One hidden turn or mirror swaps the rows below in pairs. Which row is each named row swapped with?
bot: [-10  45   4 -18   2  -8 -11 -24 -18  -5  55   7  24   3  15  16   4   6
 -35  28  42  -4 -40  29  -2  12]
Dobos: [ 30  -3  15 -17  28  25  11  18 -11 -16   6  -4  -5   5  11   9 -34  44
 -34 -14  -4 -33  30  32  10   5]
mib: [-40   6  -2  -7  11  50 -12 -29  -1 -12  -2  13   5 -10  20  23  21  -5
 -64  31  -2 -15  14  12 -18  -8]
sulos: [  0  35  15 -24  30  11  16  21  27 -18  12 -12 -30   9  27  -7 -25  32
  -5   7  26 -32  31 -35 -15 -22]
pas: [-14  27   0 -11  30  34 -20 -13  -6 -12  -3  27   2 -13  30  30   3  -2
 -53  33   8   4  27   9 -41 -27]
bas: [ -3  -5   0   4  32 -19  21 -10  48  -6  21 -40  13  14  24  17  28  -8
 -26  28   2  -2 -15  44  20   4]
galos: [ -1  38  32 -27  41  26  32   7  16 -10  18 -21 -21  29  24   2 -15  49
 -26  12  29 -29  26 -34 -10  -6]
Samu: [  8  51  -6  33 -15  -8  22  -6 -20 -30  21 -30 -24   9  27 -15  -4 -12
 -26  -4   5  -2 -21  14   8  17]
tul: [ -1  48   5  25 -16  -8  38 -15 -11 -14  30 -27 -25  13  25  -7 -26   6
 -18   4   6   9 -17 -15  -4  22]
Vupes: [-21  12  11  39   9 -28  17  15 -12  28   2 -11 -19  27   6  13   7  47
 -27   7  61 -20  -1  34  10   9]
kubuv: [ 12  47  23 -13  50  34  14  -1  20  -5  10  -5 -20  -7  20 -11 -17  38
  -5  13  12 -29  22 -38   3 -14]
Pite: [-27  17  -1  -4   9  30  11 -20  34 -37  16  17   4   6   4 -15 -25  -4
 -38  47  45  -3 -15  23   4 -32]
vada: [ -9  -3  -2  20  14 -18   3 -29  35  -3   7 -36  -2  27  41  13  18  -8
  -7  24   8  11 -20  35  25   3]
nupa: [ -2  -4  12  29  21  -9  24  25  -2  32   8  -8 -27  17   1  24  12  41
 -39   6  59 -21   5  41   9  -5]
dilak: [-18  12  13  31  19 -26  37  16 -17  35   5  -1 -12  17  15  27  -3  49
 -27   7  50 -11  -8  39  12   9]
duzo: [  8  33  17 -40  54  20  22  11  13  -4  16 -22 -19   6  45 -13   2  24
  -3  12   0 -31  16 -18 -18 -28]
fupa: [  7  37  23  -4  19  17  21   9   8 -15   7 -17 -43  11  29 -15   1  35
  15   9  29 -22  27 -37 -18  11]
mita: [ -5   5   1  -6  17 -14  32  -3  30   1   9 -48  10  18  22  -5  19  -7
  -3  37  13  26 -16  25  29  12]
nodi: [-41  18  17  -8  11  29 -29 -20 -17  -3  -8  28   6 -16  29  10  24  -8
 -25  29  16  -3  13  24 -41   2]
pok: [ -2  20  -1 -11  18 -18 -31 -13 -19  16  48  19   8   8  27  13   1  12
 -19   8  48 -13 -38  42  -8  11]
bafer: [ -5  -4   6   1   6 -21  16 -22  37 -19   9 -38   1  23  36  18  30   6
 -13  44   1  13 -13  25  21  10]
zol: [  9  51  18 -31  49  27  17  22  13   4   2 -19 -23   5  14 -21  -5  45
  -5  11   8 -34  21 -13 -11 -15]
likup: [ 31  -4  -3 -10  32  41  19  17  -1 -18  11   4  -1  12  19  -5 -14  41
 -47 -10   1 -17  34  14  28  11]
zalal: [-20  19  22  36  13 -27  21  12  -4  21  -2  -7 -23  27  -4  28   3  49
 -49  10  56 -17   5  29  -7  -3]
zos: [  9  44   2  23 -11   0   5 -16 -15 -23   2 -28 -51   8  22 -16 -25  -4
 -20   1   3  -1  -8  -7   9  29]
livuk: [-32  21  -6 -12  11  34 -11 -20  -7 -14 -17  24  21 -34  23  15   9  -4
 -39  20   5 -21  25  20 -24 -23]
Nem: [ 33   5  18   3  30  51   4  19 -10  -9  17   4   1  17   3  -7 -25  42
 -25  -4  -1  -6  37  17   0  14]
leti: [ -2  44   9 -18  43  25  37  21   9 -33   7  -5 -34   9  22  -2   1  30
 -10  23   3 -46  19 -29 -18 -20]
karo: [-41  18 -20   7  21  37 -14 -26  -6   4 -14   7  -4 -22   4   4  12   0
 -52  30  -1  -6  20   9 -35 -21]
seb: [-25  19  14 -14  14  46 -18  -3 -11  -2 -12  33  -8 -19  26  17   8  -5
 -54  12 -15 -16  25  14 -21 -12]
bam: [-37  19 -17  -5  22  44 -13  -6  -3  -4 -11  34 -14 -20   5  25  11  21
 -50  23   5  -3  16  12 -35 -15]
Niz: [-53  20 -12  -4  22  39 -13 -15 -14   9 -14  15 -20 -32  25   0  -2  -1
 -41  26   7 -10  11   8 -37  -9]
bik: [ -5  19  -5 -18  21 -11 -35 -14 -36   9  33  23  13  28  29  12  23   3
 -29  10  36 -29 -22  25   5  22]
gir: [ -6  17   2  32  17 -19  33  18 -18  40   9  -8  -7  10   6  35   4  34
 -43   8  57  -9   3  36   5  15]
Gigu: [-37  22  19 -10  21  40  22  -7  29 -27  21  26  10  19  16 -25 -26  -1
 -54  28  30   4 -13  28   3 -26]
Disuk: [ 18  44   3  21  -9 -13   1   4 -15 -17  35 -29 -29  21   5  10 -19  12
 -32  -3  -3 -26  -7  -3  21  36]
Bup: [-10  20  29  27  13 -13  28  18 -11  26  -5   0 -23  23  11  39   6  38
 -47   3  60 -16 -12  39   6   5]
sazor: [  3  45  18 -30  35  35  29   8  23 -20  10  -2 -19   4  31 -17  -7  32
  -7  31  27 -14  18 -41   0 -15]
pofi: [-32  28 -12  14  15  28  -7 -12 -13   7 -16  30 -12 -15  14   4   6  -4
 -59  35   9  -9  33  -1 -24 -29]
fak: [ -7 -11   0   0  19 -14  10 -21  30 -18   6 -58   7  15  36  18  37   9
 -15  30   4   0 -19  34   3   1]
namo: [-42  16   9  -5  27  43 -21 -16  -1   4   3  33  -1 -36  16  10  -2   2
 -42  30 -10 -16   9   5 -16 -18]
nepov: [-13   8   6   7  16 -27  15 -21  44  -5  22 -39  -3  35  28  10  22 -13
  -7  28   0  -3 -13  36  16   1]
zure: [  2  28   1 -17  15 -34 -24   9 -33   0  50  22   9  24  30  -1   6  18
 -29  18  43  -4 -15  31   1  15]
nabeg: [ -1  53  14 -32  54  25  19   4  30 -24  -4 -20 -20  19  22  -5  -7  41
  -2  14   4 -20  16 -21 -18 -12]
fata: [-18   7  15  28  13 -27  35  22  -9  19  -5 -13 -33  24  12  30   8  33
 -42   4  48 -23  -3  32  27   7]
tukof: [-11  -1  12  -1  12 -26  17 -32  29  -8  11 -36   6  19  42  21  25   3
 -22  30  20  26 -12  40  23  -5]
rov: [  6  43  -4  39  -9 -24  24 -14  -7 -19  13 -26 -17  11  11 -11 -25   7
  -8  11  -1 -10  -9   0  15  36]
vil: [-10  29  -7 -18  23  -4 -26   1 -21   8  43  27  13   0  15   6  -2   2
 -21  18  53 -17 -26  30  16  31]
bada: [ -7  12  16  24   7 -12  17  14  -7  43   6  11 -27  27  -9  22  13  20
 -38 -11  42  -5   2  49  18  -3]
kedeb: [  9  52  11  22 -10  -8  19 -19   3 -17  34 -19 -26   2  10  -6 -31  -1
  -9 -11  -7   4  -1  11  17  32]
guto: [ -3  39  14 -32  61  15  14   5  15   4  13 -25 -24  16  18 -15  -5  47
  -5   9  15 -32  20 -23 -26 -22]
loko: [  3  48   7 -31  51  16   9 -18  14  -4   4  -9 -29   9  29 -22  -2  41
   4   9  14 -25  36 -25 -14 -11]
seba: [-12  -3   6  13   6 -21   3 -26  27  -4  12 -53   7  17  39   6  21   9
  -6  20  10  17 -18  46   6   4]
pafof: [ -8  18  14  36  26 -23  38  19  12  28  10  -3 -15  18  -7  29  -1  31
 -57   8  51 -13   8  38   9   2]
loziv: [-15   1  18  11  21 -18  22 -22  36  -8   0 -45  13  21  24   1  18  -5
 -16  43   4  14  -7  45  14  -4]
ragis: [-30  18  12   3  18  59   9  -5  22 -29  29  21  10  17   3 -31 -10  -4
 -22  41  26  -4 -18  23  -7 -15]
bime: [-31  24 -14  -4  13  41 -23 -13   8   6  -4  20  -8 -26   8  -1  11  -1
 -47  40  -2   6  18  15 -26 -27]
lutok: [-10  25   7 -40  18 -13 -20 -18 -40   2  38  29   1   2  28  -3  11  22
 -16  24  45 -10 -24  32  -6  16]

Swapped with lutok: zos
Swapped with namo: kubuv
Swapped with zure: Samu
Swapped with vil: kedeb
Swapped with galos: mib
Swapped with likup: Gigu
Swapped with bada: mita
Swapped with Niz: loko
Swapped with zol: bime
Swapped with sazor: seb
Swapped with bot: Disuk

